(in the rows, 128 means zero)
One turn sends every row of this set to another row. A few are shown first. Where does it send the rows asked after them?
K_754: [156 129 139 126 131 163 146  86 132 127 137 117 147]
K_587: [144 118 103 136 138 154 150 111 113 110 123 124 133]
K_441: [149 111 125 148 129 112 122 114 113 127 119 133 132]
K_767: [120 121  98 135 132 131  88 104 136 128 155 126 136]
K_490: [117 116 132 118 130 159  85  95 157 115 131 117 135]
K_882: [148  98 101 131 126 145  81 103 145 109 125 121 125]
K_171: [113 135 112 136 134 137  96 100 152 126 162 118 141]
K_290: [140 148 129 134 130 155 109  83 117 122 140 102 148]
K_705: [149 123 106 139 127 136 105  92  99 127 135 114 139]
K_185: [115 119 101 131 150 132 120  94 161  98 158 118 135]
K_852: [126 128 144 128 126 161 136 103 149 110 101 113 142]
K_614: [136  96 117 138 123 132 140 116 128 116  99 130 132]
K_259: [138 121 108 152 132 113 134  98 115 127 151 117 140]
K_877: [139 135 119 132 140 167 153 104 126 107 127 116 139]
K_627: [138  93 100 145 132 116 115 110 162 111 142 128 124]
K_375: [125  91 111 125 126 139  84 106 140 118 126 129 127]
K_72: [138 126 112 138 141 153 161 110 124 110 130 121 135]
K_524: [169 106 100 126 127 151  99  94 147 118 111 131 129]
K_675: [161  98  96 139 133 120 131 103 160 121 127 138 128]
K_7: [125 103  87 130 146 126 110  98 143 100 150 126 129]
K_264: [165 105 118 133 129 142 147  97 116 131 134 130 140]
K_117: [155 117 131 135 131 142 161  94 133 129 144 124 144]
K_762: [147 125 122 137 137 135 142  95 186 115 137 123 137]
K_871: [106 115 136 130 134 136 114 100 175 116 148 120 136]
K_498: [133 115 118 134 128 134 142  83 148 144  93 119 134]
K_775: [130 112  92 122 143 149  90  91 138 100 141 119 131]
K_533: [136 125 126 126 132 163  90  93 169 103 133 108 133]
K_237: [124 115 135 140 127 133 158 112 152 113 110 123 138]
K_82: [136 120 123 153 153 113 122  85 174 126 133 127 131]
K_155: [120 128 107 121 147 154 101  86 156  96 150 112 137]
K_53: [114  91 114 136 132 117 113 110 157 120 143 132 128]
K_906: [134 119 121 130 126 144 135  81 148 142  90 115 135]
K_116: [149 102 105 149 148 113 101  88 150 129 119 134 126]
K_532: [165 115 125 124 128 164 131  90 114 128 128 122 143]
K_429: [138 111 125 126 121 158 119 107 126 113  90 120 136]
K_133: [114 124 103 140 133 125 101 105 146 128 163 125 138]
K_489: [138 137 135 140 151 142 102  74 173 122 124 117 135]
K_894: [152 129 137 134 127 144  98 103 112 122 109 121 139]
K_950: [136 114 116 132 126 139 136  83 143 144  89 119 134]
K_508: [152 119 117 138 146 142  81  79 148 123 111 124 131]
K_50: [157 134 124 122 133 167 111  86 172 113 121 117 139]
K_137: [130 146 130 146 135 131 138  89 134 123 157 106 147]
K_945: [131 121 122 132 127 140 141  81 151 142  94 116 136]
K_96: [138 150 158 137 133 147 120  99 138 120 122 112 144]
K_299: [119 132 106 132 132 143  83 100 140 126 154 119 139]
K_306: [135 132 145 151 135 114 144 110 140 124 133 124 139]
K_329: [144 127 111 130 137 170 142 104 113 109 119 118 135]
K_401: [128 120 126 140 136 133 123 101 185 105 150 114 132]

K_290 turns into K_137
K_306 turns into K_441
K_524 turns into K_50
Where do these go?
K_587 turns into K_329
K_155 turns into K_185
K_116 turns into K_508
K_237 turns into K_614
K_498 turns into K_950
K_532 turns into K_754
K_871 turns into K_53
K_299 turns into K_171
K_401 turns into K_627

